In the data rows, zero lies at 7.5, halfway between 7 and 8.
Here are some points:
array([ 9,  5,  7,  8, 11, 10,  5, 10,  6,  9,  9, 11,  7,  9,  6, 10])
array([ 9, 15,  9,  5,  0,  0, 15,  0, 15,  0,  0,  1,  6,  7, 14,  0])
array([ 9,  5,  7,  8, 10, 10,  5,  9,  5,  9, 10, 11,  7,  9,  6,  9])
array([5, 9, 8, 8, 6, 7, 9, 6, 8, 7, 9, 2, 8, 6, 7, 6])
array([ 9, 13,  9,  5,  0,  1, 15,  0, 15,  0,  0,  0,  5,  7, 15,  0])
array([ 8,  5,  7,  8, 11, 11,  4, 10,  5, 10, 10, 11,  7,  9,  6, 10])
array([ 8,  2,  6,  9, 15, 12,  1, 14,  2, 12, 14, 14,  8,  9,  3, 13])
array([ 8,  4,  7,  9, 12, 12,  5, 11,  4, 10, 10, 10,  7, 10,  6, 10])
array([ 6, 10,  8,  7,  7,  6,  7,  5,  9,  8, 10,  6, 10,  5,  5,  7])
array([ 8, 12, 10,  6,  0,  1, 15,  0, 15,  0,  0,  0,  6,  8, 15,  0])
array([ 7,  1,  6, 11, 15, 13,  0, 15,  0, 13, 15, 14,  8,  9,  3, 14])
array([ 6, 11,  7,  7,  6,  6,  7,  5, 10,  8,  9,  6, 10,  4,  5,  7])
array([ 7,  1,  8,  8, 11, 13,  8, 13,  1,  9,  9,  4,  2, 11,  8,  9])
array([ 7, 12,  8,  7,  5,  5,  8,  3, 11,  7,  8,  6, 11,  4,  6,  6])
array([11,  7,  8,  7,  3,  5, 13,  5, 11,  1,  0,  4,  2, 13, 15,  3])
array([ 7,  2,  7,  9, 11, 13,  6, 13,  1,  9,  9,  7,  4, 11,  7,  9])
array([ 9,  6,  7,  7, 10, 10,  5,  9,  6,  9,  8, 11,  7,  9,  6,  9])
array([ 7, 11,  8,  6,  6,  5,  8,  4, 10,  7,  9,  6, 10,  5,  6,  6])
array([ 9,  6,  7,  8,  9, 10,  7,  9,  7,  8,  6,  9,  6, 10,  9,  7])
array([ 6, 12,  8,  6,  4,  4,  9,  3, 11,  7,  7,  5, 10,  4,  7,  4])
array([ 6,  9,  7,  7,  7,  7,  7,  7,  9,  8, 10,  6, 10,  5,  5,  7])
array([ 8,  4,  7,  8, 11, 12,  5, 11,  4,  9,  9, 10,  6, 10,  6,  9])
array([11,  7,  8,  6,  3,  5, 14,  6, 12,  2,  0,  4,  1, 13, 15,  3])
array([ 7,  3,  6, 10, 14, 11,  2, 13,  3, 12, 12, 14,  8,  9,  4, 13])
array([ 7,  1,  6, 11, 15, 13,  0, 15,  0, 13, 15, 13,  7,  9,  2, 15])
array([ 7, 12,  8,  7,  4,  4,  9,  3, 12,  6,  7,  5, 10,  5,  7,  6])
array([ 6,  8,  6, 10, 12,  7,  5,  9,  7, 10, 13,  8, 11,  4,  3, 12])
array([ 7,  0,  6, 11, 15, 13,  1, 15,  0, 13, 15, 14,  8,  9,  3, 15])
array([ 6, 10,  7,  8,  8,  6,  6,  6,  8,  8, 10,  6, 10,  4,  5,  9])
array([ 7, 11,  7,  7,  6,  5,  7,  5, 10,  8,  9,  7, 10,  4,  5,  8])
array([ 7, 13,  8,  6,  2,  2, 12,  1, 14,  3,  2,  3,  8,  5, 10,  3])
array([ 6, 10,  7,  7,  7,  6,  7,  5, 10,  8, 10,  7, 10,  4,  5,  7])
array([10,  7,  8,  7,  6,  7, 10,  7,  9,  4,  1,  7,  4, 11, 12,  5])
array([ 7, 12,  7,  7,  1,  2, 13,  2, 13,  3,  0,  3,  7,  7, 12,  3])
array([ 7, 12,  7,  7,  4,  4,  9,  3, 11,  6,  8,  5, 10,  4,  7,  6])
array([ 8,  2,  9,  8, 11, 13,  7, 13,  3,  8,  8,  6,  3, 11,  8,  9])
array([ 9, 11,  9,  7,  0,  2, 15,  1, 15,  0,  0,  0,  5,  9, 15,  0])
array([ 7, 12,  7,  7,  4,  4,  9,  4, 12,  6,  6,  6, 10,  5,  8,  5])
array([ 8,  2,  6, 11, 14, 12,  2, 14,  1, 11, 13, 12,  7, 10,  4, 13])
array([ 7, 12,  7,  7,  6,  5,  8,  3, 11,  7,  9,  6, 11,  4,  5,  7])
array([ 7, 12,  8,  7,  4,  3,  9,  2, 12,  6,  7,  5, 10,  4,  7,  5])
array([ 7, 11,  7,  7,  7,  7,  7,  5, 10,  8, 10,  7, 10,  5,  5,  7])
array([ 6, 11,  8,  7,  5,  6,  9,  4,  9,  7, 10,  4, 10,  5,  6,  6])
array([ 9, 12,  8,  6,  1,  3, 13,  2, 14,  2,  1,  2,  7,  7, 12,  3])
array([ 8,  2,  7, 10, 13, 13,  4, 13,  2, 10,  9,  9,  5, 11,  7, 10])
array([ 9,  5,  8,  8,  9, 10,  6, 10,  4,  8,  8,  8,  5,  9,  7,  9])
array([ 6,  8,  9,  7,  5,  8, 10,  6,  8,  6,  8,  2,  7,  7,  8,  6])
array([ 8,  5,  7,  8, 10, 10,  5, 11,  5, 10,  9, 10,  7,  9,  6, 10])
array([ 7,  1,  8,  8, 11, 14,  7, 14,  2,  9,  8,  4,  3, 11,  9,  8])
array([ 8,  5,  7,  8, 11, 11,  5, 10,  4,  9,  9, 11,  7, 10,  6, 10])
array([ 8,  4,  7,  9, 11, 11,  4, 11,  4, 10,  9, 11,  6,  9,  5, 11])
array([ 7, 11,  8,  7,  6,  6,  8,  5, 11,  8,  9,  6, 10,  5,  5,  7])
array([ 9,  5,  7,  8,  8,  8,  7,  8,  7,  7,  6,  9,  6, 10,  9,  8])
array([ 6, 11,  7,  7,  6,  5,  7,  5, 10,  8,  9,  6, 10,  5,  5,  6])
array([ 8,  4,  7,  9, 12, 10,  3, 11,  3, 10, 12, 12,  7,  9,  4, 11])
array([12,  7,  8,  7,  3,  6, 14,  7, 12,  2,  0,  5,  1, 14, 15,  4])
array([ 7, 12,  7,  7,  4,  4,  9,  3, 12,  6,  6,  5,  9,  5,  8,  6])
array([ 7, 13,  7,  6,  4,  4, 10,  3, 12,  6,  6,  5,  9,  5,  7,  6])
array([ 8,  3,  6, 10, 14, 12,  1, 13,  1, 12, 15, 14,  8,  9,  3, 15])
array([ 9,  6,  7,  7,  7,  8,  8,  7,  8,  6,  3,  7,  5, 11, 11,  6])
array([ 8,  3,  7,  9, 12, 12,  5, 12,  3,  9, 10, 10,  5, 10,  6, 11])
array([ 9,  5,  7,  8, 11, 10,  4, 10,  5,  9,  9, 12,  7, 10,  6,  9])
array([ 8,  4,  6,  9, 12, 12,  4, 11,  4, 10,  9, 11,  7, 10,  6, 10])
array([ 7,  0,  5, 13, 15, 13,  0, 15,  0, 13, 15, 14,  9,  9,  2, 15])
array([ 9,  6,  6,  7,  9,  8,  7,  8,  7,  7,  5,  9,  5, 10,  9,  8])
array([ 8,  5,  6,  8, 11, 11,  5, 11,  4, 10,  9, 11,  7,  9,  6, 10])
array([ 8,  3,  8,  8, 10, 11,  6, 12,  3,  9,  9,  7,  4, 10,  7, 10])
array([ 9,  6,  6,  8, 11, 10,  5, 10,  5,  9,  8, 11,  6, 10,  6, 10])
array([ 9,  6,  7,  8, 10, 10,  5,  9,  5,  9,  9, 10,  7,  9,  6, 10])
array([ 8,  5,  7,  9, 11, 11,  5, 11,  5, 10, 10, 11,  7,  9,  5, 10])
array([ 7, 12,  8,  7,  5,  5,  8,  4, 12,  7,  8,  7, 10,  4,  6,  6])
array([ 6, 11,  7,  7,  7,  5,  7,  5, 10,  7,  9,  6, 10,  4,  6,  7])
array([ 9,  4,  7,  8, 11, 11,  4, 11,  4, 10,  9, 11,  7, 10,  5, 11])
array([ 7, 12,  7,  8,  6,  5,  7,  3, 11,  7,  9,  7, 11,  4,  5,  7])
array([ 7, 11,  7,  7,  6,  5,  8,  4, 11,  7,  8,  6, 10,  4,  6,  6])
array([ 7, 10,  8,  8,  7,  6,  6,  6,  9,  8, 12,  8, 10,  4,  4,  9])
array([ 8,  4,  7,  9, 11, 10,  4, 10,  4,  9, 10, 12,  7,  9,  6,  9])
array([ 6, 10,  8,  7,  6,  7,  8,  5,  9,  8, 10,  4, 10,  5,  6,  7])
array([ 8,  5,  7,  8,  9,  9,  4,  9,  5,  9,  9, 11,  7,  8,  6, 10])
array([11,  7,  8,  6,  5,  7, 11,  7, 10,  4,  0,  6,  3, 12, 14,  4])
array([ 8, 13,  9,  6,  0,  2, 15,  1, 15,  1,  0,  0,  6,  7, 14,  1])
array([ 8,  4,  7,  8, 11, 11,  4, 10,  4, 10, 10, 11,  7, 10,  5, 10])
array([ 6, 12,  7,  7,  5,  4,  8,  3, 11,  7,  8,  6, 10,  4,  6,  6])
array([10,  7,  7,  7,  3,  5, 14,  6, 11,  1,  0,  3,  2, 13, 15,  3])
array([ 7, 12,  8,  7,  5,  5,  8,  3, 11,  7,  8,  6, 11,  4,  6,  6])
array([ 7, 11,  8,  7,  6,  5,  7,  4, 10,  7,  9,  7, 10,  4,  6,  6])
array([10,  7,  7,  6,  6,  7, 10,  7,  9,  5,  1,  6,  3, 12, 12,  6])
array([11,  7,  9,  7,  2,  4, 15,  5, 12,  0,  0,  2,  1, 13, 15,  2])
array([ 7, 14,  8,  6,  0,  1, 13,  0, 14,  2,  2,  2,  8,  6, 11,  2])
array([ 8,  5,  7,  8, 12, 11,  4, 11,  4, 10, 10, 11,  7,  9,  5, 10])
array([ 9,  7,  7,  7,  6,  7,  9,  6,  9,  5,  2,  7,  5, 10, 11,  5])
array([ 9,  6,  8,  8,  5,  6, 10,  7, 10,  4,  0,  6,  4, 11, 13,  4])
array([ 8,  4,  6,  9, 13, 11,  3, 11,  3, 10, 12, 13,  7,  9,  4, 12])
array([ 6, 12,  7,  7,  5,  5,  7,  4, 10,  8,  9,  6, 10,  4,  6,  7])
array([ 9,  5,  7,  8, 11, 11,  4, 11,  4, 10, 10, 11,  7, 10,  6, 10])
array([ 6, 11,  7,  7,  6,  5,  7,  4, 10,  7,  9,  6, 11,  4,  6,  7])
Then 16 other points, each followed by its number:
array([6, 8, 8, 7, 7, 8, 9, 7, 8, 8, 9, 3, 8, 6, 6, 6]) 0
array([ 7, 13,  8,  6,  3,  3, 10,  2, 13,  4,  4,  4,  9,  6,  9,  3]) 1
array([ 9,  7,  7,  7,  9,  8,  6,  8,  7,  8,  6, 10,  6, 10,  8,  9]) 2
array([ 6, 12,  8,  7,  5,  4,  8,  3, 11,  7,  9,  6, 11,  4,  6,  6]) 3
array([ 7, 12,  8,  7,  3,  4, 10,  2, 12,  5,  7,  4,  9,  5,  8,  4]) 4
array([ 8,  4,  7,  9, 12, 11,  3, 11,  4, 10, 11, 13,  7,  9,  5, 11]) 5
array([ 9,  5,  7,  8, 11, 10,  5, 10,  5, 10,  9, 11,  7,  9,  6, 10]) 6
array([ 7, 11,  8,  7,  5,  5,  8,  4, 11,  6,  8,  6, 10,  5,  7,  6]) 7
array([ 6, 11,  8,  7,  5,  6,  8,  3, 11,  6,  9,  4, 10,  4,  6,  6]) 8
array([ 9,  7,  7,  7,  6,  7, 10,  7,  9,  5,  1,  6,  5, 11, 12,  5]) 9
array([ 8,  5,  7,  9, 12, 11,  4, 11,  4, 10, 11, 13,  7,  9,  5, 11]) 10
array([ 7, 11,  8,  7,  5,  5,  8,  3, 11,  7,  9,  6, 10,  4,  6,  6]) 11
array([ 7, 12,  8,  7,  6,  5,  8,  4, 10,  7,  9,  6, 10,  4,  6,  7]) 12
array([ 9,  5,  7,  8, 10, 10,  4, 10,  4, 10, 10, 12,  7,  9,  5, 11]) 13
array([ 7, 12,  8,  6,  6,  5,  8,  4, 11,  7,  8,  6, 10,  4,  6,  7]) 14
array([ 7, 12,  8,  6,  0,  2, 14,  1, 14,  2,  0,  1,  7,  7, 13,  1]) 15
Which of these numbered points is nearest to each point below, ignoring the direction in which the first points spread most? Its number follows each.
array([ 8, 11,  8,  7,  0,  1, 13,  2, 14,  2,  1,  1,  7,  6, 13,  2]) > 15
array([ 9,  5,  7,  7,  7,  8,  9,  9,  7,  6,  1,  7,  3, 12, 12,  5]) > 9
array([10,  5,  7,  8,  6,  6, 11,  8,  9,  4,  0,  6,  3, 12, 14,  5]) > 9
array([ 5,  8,  9,  7,  5,  8, 11,  6,  8,  6,  9,  0,  7,  6,  8,  6]) > 0
array([ 7, 11,  8,  7,  5,  4,  8,  4, 11,  6,  8,  6, 10,  5,  7,  6]) > 7
array([ 7,  3,  7,  9, 11, 12,  5, 12,  3, 10,  9,  8,  6, 10,  6,  9]) > 15
array([10,  5,  8,  7,  5,  7, 12,  8, 10,  3,  0,  4,  2, 13, 15,  4]) > 9
array([ 9,  7,  7,  7,  8,  8,  7,  7,  8,  7,  4,  9,  6, 10,  9,  8]) > 2
array([ 8,  4,  7,  9, 11, 11,  4, 10,  4, 10, 11, 11,  7,  9,  5, 11]) > 5
array([ 6,  9,  8,  7,  6,  6,  8,  6,  8,  7, 10,  5,  9,  5,  6,  6]) > 4
array([ 8,  5,  6,  8, 12, 11,  4, 10,  4, 10, 11, 12,  7,  9,  5, 11]) > 10
array([ 7, 12,  8,  7,  6,  5,  7,  4, 10,  7,  9,  6, 10,  4,  6,  7]) > 12
array([ 8, 11,  8,  7,  1,  3, 13,  3, 13,  2,  0,  2,  6,  8, 13,  2]) > 15
array([ 9,  7,  7,  7,  8,  7,  8,  7,  8,  7,  4,  9,  5, 10,  9,  8]) > 2
array([ 9,  4,  7,  8, 12, 11,  4, 11,  5, 10, 10, 12,  7, 10,  5, 10]) > 6
array([ 9,  7,  7,  6,  7,  8,  8,  7,  8,  7,  4,  8,  5, 10, 10,  7]) > 2
array([ 5,  8,  9,  8,  5,  8, 10,  6,  7,  7,  9,  0,  7,  5,  8,  6]) > 0
array([ 7, 12,  8,  7,  4,  3, 10,  3, 13,  5,  4,  4,  9,  6,  9,  4]) > 1
array([ 8, 13,  8,  5,  0,  1, 15,  1, 15,  1,  0,  0,  6,  7, 15,  0]) > 15
array([ 6, 11,  7,  7,  4,  4,  9,  4, 11,  6,  7,  5,  9,  5,  8,  4]) > 4
array([ 7, 13,  8,  6,  2,  3, 12,  1, 15,  4,  2,  2,  9,  5, 11,  2]) > 1
array([ 9,  6,  7,  8,  9,  9,  4, 10,  5,  9,  9, 11,  6,  9,  6, 10]) > 13
array([ 7, 11,  7,  7,  7,  6,  7,  5,  9,  8, 10,  7, 10,  4,  5,  8]) > 12
array([ 6,  9,  8,  7,  6,  7,  7,  6,  9,  8, 10,  5,  9,  5,  6,  6]) > 4
array([ 9,  5,  7,  8, 11, 10,  4, 10,  5, 10,  9, 11,  7,  9,  6, 10]) > 6
array([ 6, 12,  7,  6,  6,  5,  8,  4, 11,  7,  8,  6, 10,  5,  6,  7]) > 14
array([ 8,  5,  7,  9, 10, 12,  5, 11,  5,  9, 10, 11,  6, 10,  6, 10]) > 10
array([ 6, 11,  8,  7,  3,  4, 11,  3, 13,  5,  4,  4,  9,  5, 10,  3]) > 1
array([ 7, 12,  7,  6,  5,  4,  9,  3, 11,  7,  7,  6, 10,  5,  6,  6]) > 14
array([ 7, 11,  7,  7,  3,  3, 10,  3, 12,  5,  4,  5,  8,  6,  9,  4]) > 1
array([ 9,  5,  7,  8, 10, 10,  5, 10,  5,  9,  8, 10,  7,  9,  6, 10]) > 6
array([ 6, 10,  8,  7,  6,  6,  7,  6,  8,  8, 10,  5,  9,  4,  5,  8]) > 8
array([6, 9, 8, 7, 6, 7, 9, 6, 9, 7, 9, 2, 8, 6, 7, 6]) > 0
array([ 5, 10,  7,  7,  6,  7,  8,  5,  9,  8, 10,  5, 10,  5,  6,  7]) > 8
array([10,  6,  8,  7,  5,  7, 11,  7,  9,  4,  0,  6,  3, 12, 13,  4]) > 9
array([ 6, 11,  8,  7,  5,  6,  9,  4, 10,  7,  9,  5, 10,  4,  6,  6]) > 8
array([ 9,  6,  6,  7,  9,  9,  6,  8,  6,  8,  6, 10,  6, 10,  8,  9]) > 2
array([ 7, 12,  7,  7,  4,  4,  8,  3, 12,  6,  6,  6, 10,  5,  7,  5]) > 7
array([ 8, 12,  8,  6,  0,  2, 15,  1, 14,  1,  0,  0,  6,  8, 15,  1]) > 15
array([ 7, 12,  8,  6,  0,  1, 15,  2, 15,  1,  0,  0,  5,  7, 15,  0]) > 15
array([ 6, 10,  8,  7,  6,  6,  7,  5, 10,  7, 10,  6, 10,  4,  5,  6]) > 8
array([ 6,  8,  9,  7,  6,  8,  9,  7,  7,  7, 10,  2,  8,  6,  7,  6]) > 0
array([ 5,  9,  8,  7,  6,  7, 10,  5,  9,  7,  8,  1,  8,  5,  8,  5]) > 0
array([ 6, 10,  7,  8,  8,  6,  6,  6,  8,  9, 12,  8, 11,  3,  4,  9]) > 3
array([ 8, 13,  8,  6,  0,  1, 15,  1, 15,  1,  0,  0,  6,  7, 15,  0]) > 15
array([ 7, 13,  8,  7,  2,  2, 10,  3, 12,  4,  4,  4,  8,  6,  9,  5]) > 1
array([ 8, 13,  8,  7,  0,  1, 14,  1, 14,  1,  0,  0,  6,  7, 14,  1]) > 15
array([ 5,  8,  9,  7,  4,  7, 10,  6,  7,  6, 10,  0,  7,  6,  8,  6]) > 0
array([ 8,  6,  6,  7, 10,  9,  5, 10,  6,  9,  7, 11,  6, 10,  6,  9]) > 2
array([ 7, 12,  8,  7,  5,  4,  8,  3, 11,  7,  9,  6, 11,  3,  6,  6]) > 3
array([ 9,  6,  7,  7, 10, 10,  6,  9,  6,  8,  7, 10,  6, 10,  8,  9]) > 2
array([ 7, 11,  8,  7,  5,  5,  8,  3, 11,  7,  9,  6, 10,  4,  6,  6]) > 11
array([ 6, 10,  7,  8,  8,  6,  6,  5,  9,  8, 11,  7, 11,  4,  5,  8]) > 3
array([ 5,  9,  9,  7,  4,  6, 10,  7,  8,  6,  8,  0,  6,  5,  8,  6]) > 0
array([ 7, 13,  7,  6,  4,  4,  9,  3, 12,  6,  6,  6, 10,  5,  7,  6]) > 14
array([10,  5,  7,  7,  6,  7, 11,  7,  9,  4,  0,  6,  3, 13, 14,  6]) > 9
array([ 7, 13,  8,  6,  2,  3, 12,  1, 13,  4,  3,  2,  8,  6, 11,  3]) > 1
array([ 6, 10,  9,  7,  5,  6,  8,  5,  9,  7, 10,  4,  9,  6,  7,  6]) > 4
array([ 9,  6,  7,  7,  7,  8,  7,  8,  6,  7,  5,  9,  5, 10,  8,  8]) > 2
array([6, 8, 9, 8, 5, 7, 9, 6, 8, 6, 8, 2, 8, 6, 8, 5]) > 0
array([ 9,  6,  7,  7,  4,  6, 12,  6, 10,  4,  0,  5,  4, 11, 14,  4]) > 9
array([ 8,  4,  7,  9, 12, 11,  3, 11,  4, 10, 11, 12,  7,  9,  5, 11]) > 5
array([ 7, 12,  7,  6,  4,  4,  8,  4, 11,  6,  7,  6, 10,  5,  7,  5]) > 7
array([ 6, 10,  9,  7,  4,  6, 11,  5,  9,  6,  7,  2,  8,  6,  8,  5]) > 0
array([ 9,  5,  7,  8, 11, 10,  4, 10,  4, 10, 10, 12,  7,  9,  5, 11]) > 13
array([ 9,  5,  7,  8, 10, 11,  6, 10,  6, 10,  8, 11,  6,  9,  7,  9]) > 6
array([ 9,  6,  6,  7,  8,  9,  7,  7,  7,  7,  5,  9,  6, 11,  9,  7]) > 2
array([ 6,  9, 10,  6,  4,  8, 12,  5,  9,  5,  8,  0,  7,  6, 10,  5]) > 0
Now 16 new points, numbered from 0 again:
array([11,  7,  8,  6,  2,  5, 13,  5, 11,  2,  0,  5,  3, 11, 15,  3]) 0
array([ 8,  3, 10,  7,  7, 11, 12, 11,  4,  5,  4,  0,  0, 11, 12,  7]) 1
array([ 9,  5,  6,  8, 11, 10,  4, 10,  5,  9,  9, 11,  7, 10,  6, 10]) 2
array([ 7,  1,  8,  8, 10, 13,  7, 12,  1,  9,  8,  4,  3, 11,  9,  8]) 3
array([ 9,  5,  8,  8, 10, 10,  6, 10,  5,  8,  7,  9,  5, 10,  7,  9]) 4
array([ 9,  7,  7,  7, 10,  9,  6,  9,  7,  9,  8, 11,  7,  9,  6, 10]) 5
array([ 6,  9,  8,  7,  7,  8,  7,  5,  8,  8, 11,  5, 10,  6,  6,  7]) 6
array([ 8, 11,  9,  6,  0,  1, 15,  2, 15,  0,  0,  0,  4,  9, 15,  0]) 7
array([ 8,  4,  7,  7, 11, 11,  6, 10,  4,  9,  9,  9,  6, 10,  6,  9]) 8
array([ 9,  5,  6,  9, 12, 11,  3, 11,  4, 10, 11, 13,  7, 10,  5, 11]) 9
array([ 7, 11,  7,  8,  6,  5,  7,  5, 10,  7,  8,  7, 10,  5,  6,  6]) 10
array([ 8,  3,  7,  9, 12, 12,  4, 11,  4, 10, 10, 10,  6, 10,  6, 10]) 11
array([ 8,  5,  7,  9, 11, 11,  4, 10,  4, 10, 10, 11,  7,  9,  6, 10]) 12
array([11,  7,  8,  7,  5,  6, 12,  7, 11,  3,  0,  5,  2, 12, 15,  5]) 13
array([ 9,  5,  7,  8, 12, 11,  4, 10,  4, 10,  9, 11,  7, 10,  5, 11]) 14
array([ 8,  4,  6,  9, 14, 12,  3, 13,  2, 11, 12, 12,  8,  9,  4, 13]) 15
The same question for these:
array([ 7, 10,  7,  8,  7,  5,  6,  5,  9,  8, 10,  8, 10,  4,  5,  8]) > 10
array([ 8,  3,  7,  9, 12, 12,  4, 11,  3, 10, 10, 10,  6, 10,  6, 10]) > 11
array([ 8,  2,  5, 10, 15, 12,  1, 14,  1, 12, 13, 14,  8,  9,  3, 15]) > 15
array([ 8,  4,  7, 10, 12, 11,  3, 12,  3, 10, 10, 12,  7,  9,  5, 11]) > 12
array([ 8,  3,  7,  9, 12, 12,  4, 11,  3, 10, 10, 10,  7, 10,  6, 10]) > 11
array([ 9,  6,  7,  7, 10,  9,  5,  9,  6,  9,  9, 11,  7,  9,  6, 10]) > 5
array([ 9,  5,  8,  7,  5,  7, 10,  7,  8,  5,  1,  6,  3, 11, 13,  4]) > 0
array([ 7,  1,  8,  8, 11, 14,  7, 13,  1,  9, 10,  5,  4, 12,  8,  9]) > 3
array([ 9,  5,  7,  8, 12, 11,  4, 10,  4, 10, 10, 11,  7,  9,  5, 11]) > 14
array([ 8,  4,  7,  9, 11, 11,  5, 10,  4,  9,  9,  9,  6, 10,  6,  9]) > 11
array([10,  7,  7,  7,  7,  7,  8,  7,  9,  6,  2,  8,  5, 11, 10,  7]) > 4
array([ 8,  4,  7,  9, 11, 11,  5, 12,  3,  9,  9, 10,  5, 10,  6, 10]) > 4
array([ 8,  4,  7,  9, 12, 11,  4, 11,  4, 10, 10, 11,  7,  9,  6, 11]) > 12
array([12,  5,  9,  9,  3,  6, 15,  7, 12,  0,  0,  3,  1, 15, 15,  2]) > 13
array([ 7,  0,  8,  9, 12, 14,  6, 14,  1, 10, 10,  6,  4, 11,  8,  9]) > 3
array([ 9,  5,  7,  8, 11, 11,  5, 11,  5, 10, 10, 12,  7, 10,  5, 11]) > 5
array([ 7, 12,  7,  7,  4,  4,  9,  3, 13,  6,  6,  6, 10,  5,  7,  4]) > 10
array([ 9,  5,  7,  8, 12, 11,  4, 10,  4, 10, 10, 11,  7, 10,  5, 11]) > 14
array([ 7, 10,  9,  7,  6,  7,  9,  5,  9,  6,  9,  3,  9,  6,  7,  6]) > 6
array([ 7, 12,  7,  7,  4,  4,  9,  3, 12,  6,  6,  5,  9,  5,  8,  5]) > 10
array([ 8,  5,  7,  8, 11, 11,  4, 10,  5, 10, 10, 11,  7,  9,  6, 10]) > 12
array([10,  8,  8,  7,  3,  4, 11,  5, 10,  3,  0,  6,  4, 10, 13,  2]) > 0
array([ 9,  5,  7,  8, 12, 11,  4, 10,  5, 10, 10, 12,  7,  9,  5, 11]) > 5
array([ 9,  5,  7,  9, 11, 10,  4, 11,  5, 10, 10, 12,  7, 10,  6, 11]) > 9
array([ 6,  0,  7,  9, 12, 14,  6, 15,  0, 10, 10,  6,  3, 12,  8, 10]) > 3
array([ 8,  4,  6,  8, 13, 11,  4, 12,  3, 10, 11, 11,  7,  9,  5, 12]) > 15
array([10,  8,  8,  6,  3,  6, 13,  6, 11,  3,  0,  4,  2, 12, 15,  4]) > 13
array([10, 11, 11,  6,  0,  0, 15,  1, 15,  0,  0,  0,  4,  9, 15,  0]) > 7
array([ 7,  1,  8,  8, 11, 13,  7, 14,  1,  9,  9,  5,  3, 11,  8,  9]) > 3
array([ 6,  9,  8,  7,  7,  7,  8,  6,  8,  7, 11,  5,  9,  5,  6,  8]) > 6
array([ 8,  5,  7,  8, 10, 11,  5, 10,  5, 10, 10, 11,  7,  9,  6, 10]) > 12
array([ 9,  5,  7,  8, 11, 11,  5, 10,  4,  9,  9, 11,  6, 10,  6, 10]) > 14
array([ 8,  3,  7, 10, 12, 12,  3, 12,  3, 11, 12, 12,  7,  9,  4, 12]) > 12
array([10,  6,  7,  6,  6,  7, 11,  8, 10,  4,  0,  6,  3, 12, 14,  5]) > 13
array([ 9,  6,  7,  8, 10,  9,  5, 10,  6,  9,  9, 11,  7,  9,  6,  9]) > 9
array([ 7, 12,  8,  7,  5,  4,  8,  4, 11,  7,  8,  6, 10,  4,  6,  5]) > 10
array([ 7,  0,  8,  9, 12, 14,  6, 14,  1,  9,  9,  6,  4, 11,  8, 10]) > 3
array([ 9,  6,  7,  8,  9,  9,  7, 10,  6,  8,  7,  9,  6, 10,  8,  9]) > 4
array([6, 9, 8, 7, 6, 7, 9, 6, 9, 8, 9, 3, 9, 5, 6, 6]) > 6
array([ 7, 12,  7,  7,  5,  5,  8,  4, 11,  7,  8,  6, 10,  5,  6,  6]) > 10
array([ 9,  6,  7,  8, 10, 10,  5,  9,  6,  9,  9, 11,  7,  9,  6, 10]) > 9
array([ 8,  4,  7,  8, 11, 11,  5, 11,  5,  9,  9, 10,  6,  9,  6,  9]) > 11
array([ 8,  5,  7,  8, 11, 11,  4, 10,  4, 10, 10, 11,  7,  9,  5, 10]) > 12
array([ 8,  3,  8,  9, 10, 12,  6, 12,  2,  9,  9,  7,  4, 10,  7, 10]) > 7
array([11,  5,  8,  7,  5,  7, 12,  8,  8,  3,  0,  5,  2, 13, 15,  5]) > 13
array([ 8,  4,  7,  9, 10, 11,  5, 11,  4, 10,  9,  9,  6,  9,  6, 10]) > 11
array([ 9,  6,  7,  7,  8,  9,  8,  9,  8,  7,  4,  9,  5, 11, 10,  7]) > 4
array([ 8,  4,  8,  8, 10, 11,  7, 10,  4,  8,  8,  6,  5, 10,  8,  8]) > 8
array([ 7,  2,  7,  9, 12, 12,  5, 14,  1, 10, 10,  9,  5, 10,  6, 11]) > 7
array([ 8,  3,  7,  8, 13, 12,  3, 12,  3, 11, 12, 12,  7, 10,  4, 12]) > 14
array([ 8, 13,  8,  6,  1,  2, 14,  1, 15,  2,  0,  0,  7,  7, 13,  1]) > 11
array([ 7,  0,  8,  8, 13, 15,  6, 15,  0, 11, 11,  5,  3, 12,  7, 10]) > 3
array([ 7,  2,  8,  8,  8, 12,  7, 12,  2,  9,  9,  5,  3, 11,  8,  9]) > 3
array([ 7,  1,  7,  9, 12, 14,  6, 14,  1, 10, 10,  6,  4, 12,  7, 10]) > 3
array([ 8,  3,  7,  9, 11, 13,  5, 12,  4,  9,  8,  8,  6, 11,  7,  9]) > 11
array([9, 7, 7, 7, 8, 8, 6, 8, 7, 8, 6, 9, 6, 9, 7, 9]) > 14
array([ 6, 12,  8,  7,  5,  4,  8,  4, 11,  7,  9,  7, 10,  4,  6,  6]) > 10
array([ 7,  1,  8,  9,  9, 13,  8, 13,  1,  9,  9,  4,  2, 11,  9, 10]) > 3
array([ 8,  2,  7, 11, 15, 12,  2, 15,  1, 12, 14, 13,  7,  9,  3, 15]) > 15
array([ 9,  6,  7,  7,  8,  8,  8,  8,  7,  6,  3,  9,  5, 11,  9,  7]) > 4
array([12,  8,  9,  7,  2,  4, 15,  5, 13,  0,  0,  3,  1, 13, 15,  2]) > 13
array([ 9,  5,  7,  8, 10, 10,  4, 10,  5, 10, 10, 12,  7,  9,  6,  9]) > 9
array([ 7,  1,  8,  9, 11, 13,  7, 13,  3,  9,  8,  6,  5, 11,  8,  8]) > 3
array([ 6,  9,  8,  8,  6,  7,  8,  5,  8,  7, 11,  4, 10,  5,  6,  6]) > 6
array([ 8,  5,  7,  8, 10, 11,  5, 10,  5,  9,  9, 11,  7,  9,  6, 10]) > 12
array([ 8,  5,  7,  8, 11, 11,  5,  9,  5,  9, 10, 10,  7,  9,  6, 10]) > 12
array([ 9,  7,  7,  7,  9,  9,  6,  9,  7,  9,  8, 11,  7,  9,  6,  9]) > 5
array([ 6, 11,  8,  7,  6,  5,  7,  5, 10,  7,  9,  7, 10,  4,  6,  6]) > 10
